(in the rows, 128 means zero)
A single turn carries every row of the set below to another of its rows. Some are shown first; where does it send the rows asked next?
rapa: [139 158 122 122 154 147 143 154 142  85 127 146  86 141  96 132 149 120
 126 141  94 105]
beket: [156 150 126 125 155 149 151 136 146 112 124 164 109 123 125 114 152 132
 142 134  89 102]
mozi: [150 143 114 137 158 169 143 138 103  99 135 148 103 106 115 144 117 151
 148 144 121 124]
Boda: [160 156 133 139 161 145 158 108 112 106 132 140 121 117 108 142 131 120
 130 161 105 105]
zufep: [107 143 110 118 146 153 164 139 141  93 139 123  94 120 113 128 131 115
 112 147  79 105]
Dok: [119 129 104 104 127 166 133 128 133  84 126 139 108 113 133 135 132 144
 119 140  81 115]
Rav: [138 151 125 129 156 142 146 153 146  84 131 143  87 138 101 131 154 115
 136 140  93 104]
bar: [147 135 147 125 142 149 125 133 130 118 135 127 112 125  81 153 135 124
 120 152  82 109]
dega: [132 135 113 136 154 159 135 133  96  97 146 144 103 120 126 147 126 137
 158 151 123 123]
mol: [146 139 127 146 154 162 123 142 105  96 134 139  99 107 116 160 124 124
 148 144 123 118]
Nolor: [114 122 104 111 125 169 138 122 137  83 127 135 101 116 130 132 130 139
 120 135  84 119]
funu: [148 130 147 129 133 161 118 130 136 122 138 136  94 142  91 145 131 121
 130 151  91 119]
vul: [115 134 140 118 137 157 152 148 124  96 137 148 125 121 120 129 111 151
 140 156  93 148]
Tigam: [106 141 116 124 147 153 159 136 146  82 137 122  94 129 113 131 137 115
 116 144  78 110]
bemes: [142 134  91 108 137 163 149 122 119 109 121 159 105 111 125 125 151 124
 143 129 100 123]
boz: [123 149 130 118 144 172 154 140 131 104 135 140 132 106 117 131 113 151
 133 142  94 156]
ber: [125 158 127 129 135 156 139 134 125 105 141 130 113 101 112 137 124  99
 124 140 128 151]
koze: [148 150 138 137 155 153 153  96 119 113 134 138 124 137 122 141 135 119
 143 163  97 113]
pud: [130 141 151 126 141 162 165 138 128 107 120 140 130 108 115 142 111 148
 150 150  94 137]
Gor: [138 152 146 138 155 151 161 105 119 109 122 132 131 120 108 147 129 102
 128 153  97 125]
nili: [141 129  97 112 129 160 148 117 127 101 121 159 105 109 132 120 147 127
 141 129 104 124]
Kur: [133 127 156 132 134 163 118 139 134 120 129 130 108 120  92 153 119 135
 129 134  95 120]
sedi: [121 150 122 122 139 158 128 142 134 116 155 121 115 105  99 137 132 105
 113 140 100 147]
gupup: [122 147 130 127 133 152 138 139 136 112 155 136 106 117 109 121 123  96
 116 153 107 150]
degaf: [156 142 126 124 148 143 154 134 144 104 122 165 108 123 123 116 156 130
 151 135  94 107]

dega goes to funu
mol goes to Kur
sedi goes to mozi
Now find these:
degaf goes to Tigam
beket goes to zufep

A single turn carries every row of the set below to another of its rows. Some are shown first; where does it send the rows asked next?
Peku: [122 132 124 141 136 130 150 120 111 108 151 125 148 134 133 148 137 108
 121 128 114 119 137 117 124 113 125 129 140 133 115 149 118 147 139 104
 116 135 144 116 137]
puti: [132 116 130 117 138 148 146 138 124 136 141 110 133 106 143 124 109 127
 128 150 122 131 142 147 129 131 123 114 154 133 132 110 132 147 124 131
 125 116 166 131 124]
gasib: [113 129 157 121 124 147 125 114 127 118 134 138 127 141 137 133 144 130
 124 115 112 112 117 109 147 127 125 140 118 121 105 138 113 142 126 122
 125 109 102 148 117]
migi: [125 112 127 122 144 113 121 105 128 141 135  99 118 116 115 126 141 109
 134 168 122 123 121 127 122 114 100 138 141 149 127 125 130 152 145 131
 126 112 121 133 117]
gota: [131 116 141 137 135 151 130 118 125 149 114 124 118 129 122 116 148 100
 138 137 141 130 147 126 162 134 121 126 102 111 142 122 116 133 132 126
 130 118 130 131 158]
kever: [119 123 137 102 134 123 125 118 125 137 114 138 106 132 145 111 148 133
 119 166 130  99 129  97 134 127 133 140 112 129  98 139 129 105 131 142
 122  96 154 135 141]
Rom: [127 122 131 121 137 149 137 138 121 132 134 107 135  99 139 133 108 126
 123 148 124 132 144 143 134 137 122 110 156 135 136 113 133 148 127 135
 122 120 164 130 130]
fegil: [115 120 137 102 135 126 126 127 120 133 117 137 108 122 141 105 146 131
 120 165 128 100 128  96 138 126 138 143 107 134  98 142 125 109 129 143
 118  98 148 136 151]
milur: [126 132 125 139 139 129 159 120 113 102 147 128 145 134 128 145 131 105
 121 132 115 122 134 119 131 115 128 137 140 133 118 152 126 145 142 111
 111 140 145 119 139]
Pobup: [140 127 141 108 125 154 117 134 129 153 119 146 131 135 137 109 118 128
 127 134 119 140 119 121 114 127 134 141 146 157 116 112 116 109 125 137
 142 113 134 141 130]
moro: [143 120 123 127 136 117 123 136 139 126 119 135 153 124 104 139 135 113
 114 151 101 126 127  90 132 155 120 127 117 134 108 101 135 127 137 130
 106 117 148 124 125]
zuzo: [140 126 138 111 128 156 114 134 133 154 127 146 129 135 136 113 114 130
 129 137 120 144 121 124 120 124 137 144 145 151 117 116 113 103 134 139
 139 105 133 141 132]
Kibe: [133 122 143 137 144 153 129 109 119 145 117 129 124 129 129 115 150 105
 137 133 137 129 148 122 161 137 116 127 104 113 135 123 113 132 127 121
 132 103 127 128 160]
kuget: [130 104 133 124 146 112 117 106 126 143 128 106 120 120 113 127 143 112
 136 164 121 114 121 116 128 121  96 129 140 147 126 134 136 153 143 130
 131 112 116 133 118]
banos: [130 122 137 112 124 133 168 150 144 144 117 137 125 120 114 133 137  95
  98 149 141 135 124 126 127 135 102 155 133 122 110 129 135 141 122 127
 133 113 122 126 125]
lufit: [130 131 116 117 116  92 125 118 118 138 111 135 127 139 137 125 103 112
 132 148 110 112 150 139 138 140 131 134 115 138 137 132 130 122 111 130
 125 127 124 129 135]
gagab: [132 117 137 141 133 121 128 113 128 124 108 147 118 125 159 127 144 103
 122 111 111 137 123 144 120 133 115 149 117 127 111 121 124 120 127 163
 126 110 148 130 122]
Taze: [135 113 138 146 132 119 126 117 128 123 115 149 121 127 155 129 155  98
 115 112 113 136 128 138 124 140 110 143 120 128 121 130 125 119 125 162
 124 114 152 124 123]
dob: [111 129 154 116 130 150 127 116 129 117 134 142 128 131 140 138 139 131
 121 117 111 107 121 111 150 127 124 137 117 128 110 140 108 135 124 121
 124 110 101 149 117]
tav: [137 124 137 114 130 156 118 134 134 157 126 146 130 135 134 106 123 129
 131 128 121 143 120 117 123 126 131 140 142 154 114 112 114 100 131 131
 143 114 134 143 131]
mifi: [133 103 126 127 126 113 147 141 134 112 136 119 121 107 135 116 134 119
  96 158 130 133 111 121 128 118 131 107 105 111 130 140 136 124 143 128
 122 116 151 114 158]
Surap: [137 126 113 113 110 100 125 119 111 140 104 134 130 134 140 124 112 119
 128 146 110 108 149 132 138 135 136 138 112 136 133 131 131 115 110 129
 125 128 117 129 143]
Zila: [121 129 131 139 137 128 154 116 111 103 150 122 151 136 128 148 137 106
 124 130 111 118 135 118 128 114 124 131 134 140 124 148 118 147 143 114
 110 135 146 119 135]
tov: [109 129 155 115 122 143 126 121 132 118 134 139 127 137 133 137 143 137
 126 120 113 110 125 112 143 128 129 139 114 126 111 136 114 138 114 119
 125 109  99 152 119]
vomi: [143 119 126 136 142 121 119 128 143 123 127 136 159 121 109 140 132 116
 103 152  99 125 128  95 133 150 114 127 118 133 114 105 134 132 139 118
 103 114 150 125 129]
Duse: [127 117 129 119 131 149 142 140 122 137 139 105 133 106 142 125 104 126
 125 145 128 132 140 149 133 138 118 119 155 138 137 116 136 144 130 134
 128 118 161 130 125]
vesib: [133 114 137 107 121 128 168 152 141 141 121 129 125 108 116 132 137 101
  93 147 142 132 130 120 129 139 106 160 131 119 113 129 132 139 127 121
 127 121 127 123 130]
Fege: [133  99 123 131 130 111 148 139 128 112 140 120 121 101 133 116 133 124
 104 160 130 138 108 125 127 114 125 106 110 112 132 145 131 125 139 131
 125 114 146 119 150]
vetet: [130  98 122 125 130 116 147 139 126 112 139 117 117 106 132 118 135 126
 100 156 126 135 107 120 124 116 131 111 107 106 129 140 141 121 137 125
 123 120 149 118 152]
mitef: [118 121 134 103 132 125 129 125 118 135 111 132 110 131 140 105 144 133
 121 169 131 100 124  92 138 129 131 137 106 128 103 137 123 106 126 138
 120  94 148 136 145]

banos goes to Taze
vesib goes to gagab
Rom goes to tov
Now find these:
gasib goes to mifi
zuzo goes to Peku

A single turn carries every row of the set below to another of its rows. Some are shown first; where does it send the rows asked next?
voros: [112 112 103 122 113 113 149 111 123 136 119 139 124 124 159 150 153 110]
lazot: [117 123  94 135 128 133 124 120 142 144 116 141 138 144 153 150 147 113]
Seka: [ 99 119 101 141 118 117 141 129 108 136 117 144 115 147 148 137 133 146]
lebi: [117 131 118 139 114 115 147 136 113 111 121 123 119 150 154 118 118 144]
zavef: [117 124 143 129 142 155 161 105 117 112  95 117 136 132 169 144 137 128]
meki: [120 117 135 130 101 137 127 137 119 116 117 138 116 118 167 124 113 126]
doso: [116 135 152 140 149 121 124 118 131 113 104 158 132 114 155 144 136 110]
bomev: [120 124 138 135 126 135 163 136 116 110 107 143 130 145 149 159 159 111]
sobas: [119 119 126 138 126 112 146 118  98 108 117 149 132 104 149 130 140 117]
beg: [119 131 131 139 139 151 136 140 134 102 105 149 108 113 156 143 113 133]
sope: [138 106 124 114 142 126 147 110 144 120 130 137 121 129 168 121 157 117]
lopeb: [136 120 107 125 127 138 127 129 136 126 116 153  99 139 153 114 140 137]
zugem: [114 121 127 144 159 142 137 103 131 129 135 122 146 130 172 144 125 133]
loru: [116 114 138 125 121 125 156 117 129 116 139 110 125 133 182 135 121 128]
Ripup: [126 129 125 149 139 152 114 119 121 121 118 150 136 107 157 138 119 122]
Bidak: [105 113 128 127 121 151 149 132 128 135  95 135 127 159 161 157 151 126]
des: [104 122 137 140 138 149 152 130 109 118  89 130 135 157 155 133 136 147]
Pas: [108 130 112 138 152 120 150 141 133 107  94 132 128 153 143 123 133 145]
mogom: [111 132 106 156 149 129 131 128 121 130 123 136 140 158 146 134 129 146]
zup: [111 124 123 124 158 139 160 112 150 113 112 114 122 132 174 147 125 134]
nid: [ 95 107 128 137 142 118 157 109 110 129 133 124 131 136 170 136 130 147]
donot: [130 107 122 118 137 149 132 112 146 132 127 139 106 132 176 121 135 137]
sevi: [101 142 133 143 162 120 139 108 137 129 113 132 124 154 162 147 127 143]
sizav: [117 116 108 115  99 124 139 122 136 131 110 119 122 141 169 129 133 118]
Guk: [116 112 142 130 148 120 155 143 140  98 115 146 136 122 154 144 149 108]
Nosom: [106 112 127 132 124 142 132 106 109 129 113 138 121 102 172 133 117 136]
Ziz: [129 124 121 144 143 119 134 124 124 114 126 148 154 123 145 142 152 101]
Dopiz: [114 134 127 130 139 112 126 116 144 129  96 153 132 133 151 149 153 102]
Vut: [107 112 109 117 128 138 133 138 156 129  87 142 124 137 159 142 144 116]
didu: [105 143 115 138 143 112 129 119 140 135  96 146 123 158 147 145 142 129]
pez: [127 135 135 134 121 159 149 123 112 108  91 141 119 122 154 152 136 118]
tular: [138 117 131 135 143 131 133 131 121 107 123 154 114 129 150 102 137 140]
sozop: [122 113 136 127 114 104 150 135 119 105 122 129 141 131 158 119 141 111]
Nimo: [107 138 149 141 156 137 125 107 135 124 110 143 121 123 169 148 117 133]
Ragop: [133 113 127 130 153 117 153 124 131 113 139 139 119 149 156 114 149 139]

sevi goes to didu
sizav goes to sozop
Now find these:
lazot goes to Ziz
zup goes to Pas
bomev goes to pez
sobas goes to Nosom
donot goes to Ragop

A single turn carries every row of the set below to another of its rows. Some are shown first; where does it send the rows asked next?
V: [126 122 146 103 135 143 122 117 154 108 124 102 126 147 132 155 138 140
 123 146 140 149 131 136 119 149 143 125 113 116 164  98  95 154 104 150
 144 129]
H: [123 118 137 102 140 141 125 116 151  91 123 136 116 141 131 157 149 131
 137 149 147 157 147 140 117 155 147 124 116 116 137 111 109 158 128 140
 130 129]
N: [130 117 120 127 142 132 118 132 154 121 119 142 130 114 133 126 140 129
 133 149 138 152 162 148 131 140 146 115 138 124 133 119 110 147 145 145
 108 137]
A: [138 123 124 109 154 153 121 129 119 151 129 119 140 146 133 145 138 114
 126 113 113 109 136 121 151 111 117 146 107 119 138 128 135 111 123 144
 160 130]
C: [125 123 124 114 135 135 115 144 158 144 120 104 134 108 150 133 134 114
 116 154 128 154 149 143 137 137 148 117 132 113 152 108 109 153 120 162
 122 131]
T: [139 122 120 114 162 156 117 122 129 156 134 128 143 142 132 148 133 111
 131 113 106 112 144 123 144 112 123 145 110 113 137 135 130 115 121 141
 163 129]
E: [117 137 140 114 147 144 131 125 148 131 124 105 123 139 136 141 154 131
 133 173 134 135 134 130 130 138 153 123 116 132 162 105 111 166 106 144
 132 140]
M: [124 133 143 103 141 147 108 104 158 109  99  98 117 150 134 147 125 144
 120 129 140 148 151 144 112 147 126  99 119 107 164 117 109 137 131 154
 145 121]
G: [147 117 119 116 157 149 115 116 131 144 140 142 143 148 124 146 131 122
 132 105 110 115 149 125 139 118 121 148 113 113 127 135 121 110 130 137
 160 124]
K: [143 135 120 101 155 153 126 111 142 144 148 126 132 144 131 149 125 114
 118 110 111 111 139 129 153 111 122 142 139 107 135 128 139 120 130 140
 152 109]
X: [130 117 142 137 157 163 121 119 147 131  93 113 138 120 146 123 131 136
 141 137 130 135 138 151 134 137 139 101 127 129 168 118 109 142 137 156
 130 155]
J: [112 143 142 122 158 158 116 103 149 126  91 108 118 149 132 129 139 145
 138 149 138 128 148 140 122 137 127  94 121 132 170 126 125 142 140 145
 134 144]
F: [150 137 126  93 150 145 129 120 130 140 147 124 130 149 130 140 134 118
 110 110 118 110 139 126 153 117 122 143 132 110 132 121 137 121 130 142
 150 108]
P: [112 129 119 114 141 126 107 124 153 121 112 131 108 135 130 144 149 129
 135 154 142 153 176 133 109 143 134 112 109 120 131 133 119 144 142 139
 122 128]
W: [116 138 128 119 141 121 108 133 155 150 113  98 117 137 137 138 147 128
 118 164 129 142 162 123 113 132 144 117 113 124 155 120 110 151 116 150
 129 121]
R: [133 117 134 114 129 154 115 120 160 116 115 114 136 126 139 133 119 145
 126 120 136 151 140 160 128 151 124 101 124 105 151 107  96 138 136 160
 141 146]
U: [149 131 128 103 167 151 132 116 121 135 129 136 128 146 134 141 143 110
 125 116 119 107 142 123 154 111 130 142 134 120 133 134 149 121 140 139
 142 114]
Y: [147 114 125 112 151 144 119 122 120 133 132 138 139 150 123 147 136 126
 127 102 121 115 144 123 143 117 114 150 111 118 130 131 127 105 134 139
 154 124]
Z: [111 125 140 118 155 159 132 110 140 106 108 130 121 142 133 144 153 136
 153 161 144 139 137 139 127 144 143 115 111 136 155 115 119 158 128 135
 131 156]
B: [144 128 124 113 167 155 128 107 134 139 136 139 131 142 134 148 130 113
 128 113 113 110 143 126 151 109 129 141 142 118 137 134 143 119 137 134
 145 111]

C goes to R
G goes to B
Now find these:
A goes to F
Z goes to E
P goes to J

A single turn carries every row of the set below to another of its rows. Some are shown first; where does it send the rows asked next?
tos: [102 129 137 116 147 146 132 149 127 152 126 133 134 127 139 129 140 124
 129 125 127 110 133 109 125]
rus: [129 126 107 138 121 122 147 115 129 110 147 117 120 160 133 115 140 125
 143 136 115 161 103 126 131]
kos: [109 118 115 123 127 123 152 124 142 132 137 108 131 119 145 133 144 113
  87 146 123 141 115 106 108]
zuvuf: [ 96 129 103 115 115 113 158 119 130 113 123 123 130 152 143 123 125 132
 120 125 146 149 120 132 160]
sezeg: [123 129 127 112 138  88 153 115 111 127 146 131 117 148 126 140 139 128
 146 128 129 162 117 128 146]
Zuriz: [123 141 105 118 135 128 137 104 117 117 130 153 127 129 127 142 138 112
 156 109 131 134 123 116 149]
zosas: [116 129 135 114 138  96 165 125 113 123 148 128 121 150 133 129 138 111
 152 131 132 152 102 129 146]
Dovus: [111 124 126  99 112 147 151 128 131 116 131 140 134 157 133 124 122 109
 144 120 118 135 107 126 143]
Nomu: [ 97 122 116 122 140 118 157 124 139 126 127 106 140 113 153 128 141 116
  96 139 121 135 113 108 104]
Zamiv: [109 142 112 132 123 137 132 147 138 142 132 130 141 134 127 134 140 136
  84 116 120 121 124 124 137]
molas: [120 123 125 106 145  91 147 111 111 118 141 122 126 151 127 136 150 117
 139 126 131 165 104 115 140]
pidak: [101 129 132 110 146 142 122 146 131 148 126 125 134 122 143 131 145 123
 132 135 138 112 124 101 128]
duri: [ 92 138 127 121 154 140 132 145 121 141 120 123 139 115 148 127 141 122
 133 127 127 112 123 103 126]
pif: [113 133 115 150 146 113 145 132 119 139 152 105 122 109 131 119 168 119
 118 132 133 125 109 130 131]
Baz: [124 131  99 141 113 116 151 105 126 105 138 128 122 150 133 118 125 113
 136 136 118 152  97 121 127]
num: [113 128 134 124 149 104 125 122 126 146 137 123 133 106 124 136 130 114
 118 135 109 108 125 124 111]
zerob: [112 119 124  87 120 138 136 121 120 116 132 132 140 159 119 131 136 113
 130 107 113 143 114 120 151]
giv: [110 138 125 147 157 111 148 130 127 142 146 109 128 109 128 123 154 122
 110 132 119 122 120 142 122]
Zelof: [102 144 117 130 129 128 141 147 132 133 130 129 149 129 131 132 133 131
  86 108 106 117 118 125 128]
viz: [112 125 135 117 145  91 131 128 117 143 134 125 145 113 126 139 127 114
 116 128 104 113 111 116 112]
nazov: [108 114 113 137 131 126 157 122 144 129 137 107 129 120 145 120 146 116
  93 139 121 135 120 115 102]
Dola: [126 129 100 136 124 119 139 112 122 101 142 117 129 163 125 116 147 120
 126 121 115 159  98 119 137]
Lebe: [114 141 106 114 126 112 139 105 111 121 125 156 125 132 123 138 122 121
 154 117 139 132 116 124 144]
rasi: [102 132 114 129 124 133 143 140 139 139 127 131 138 131 132 132 134 136
  82 114 122 121 137 123 128]
Tusen: [123 124 133 118 136  94 119 126 121 146 146 129 135 114 115 139 135 115
 117 128 115 109 111 117 117]
bofi: [101 144 122 132 136 126 135 142 145 135 130 126 137 127 133 132 129 134
  85 121 115 116 134 126 122]
keni: [135 130 103 148 124 116 141 113 130 106 143 120 131 161 135 119 134 114
 136 131 109 152 104 120 139]
Rafot: [122 133 110 108 127 133 135 104 114 120 132 150 117 131 124 139 132 120
 163 118 126 141 123 116 137]
vuti: [103 120  96 116 123 115 143 107 137 108 120 114 138 148 148 123 131 128
 124 126 143 146 127 124 160]
fiva: [110 120 127  91 113 140 148 128 131 117 140 132 129 156 127 126 133 123
 139 108 120 139 122 134 154]
lov: [ 98 121  98 107 122 125 139 109 126 104 120 115 132 153 139 122 140 129
 120 119 141 155 122 112 154]
Gipap: [ 96 136 137 123 153 138 127 146 133 144 129 120 132 119 140 124 137 122
 125 131 122 106 134 116 125]
pek: [120 122 133 125 147  97 122 123 118 151 136 134 133 115 120 136 132 119
 128 130 117 109 122 115 109]
bikis: [104 120  96 111 110 116 142 104 137 107 125 120 126 149 139 123 126 139
 123 125 139 151 126 125 145]
Vomud: [114 125 123 151 151 100 149 131 121 144 150 108 126 116 128 117 160 124
 118 129 127 123 115 136 122]
Kel: [105 130 121 133 145 128 152 126 149 130 134 110 130 116 146 127 143 118
  95 143 118 132 122 118 100]
vubel: [124 129 132 113 147  89 157 118 117 122 145 128 125 150 138 143 140 112
 144 128 130 158 115 116 149]
vufi: [107 140 113 154 153 113 146 134 116 136 142 108 137 110 133 116 158 123
 119 124 117 121 104 135 127]
fenup: [117 117 126  92 118 139 148 123 138 114 137 133 143 155 130 131 131 106
 135 109 114 134 116 130 154]
kob: [120 136 106 112 140 128 128 105 104 120 128 144 128 138 117 136 147 118
 155 111 130 144 113 115 147]

zosas goes to zuvuf
fiva goes to sezeg
num goes to Kel
Now find these:
vuti goes to Zuriz
viz goes to Nomu
zerob goes to molas
nazov goes to tos
Tusen goes to kos

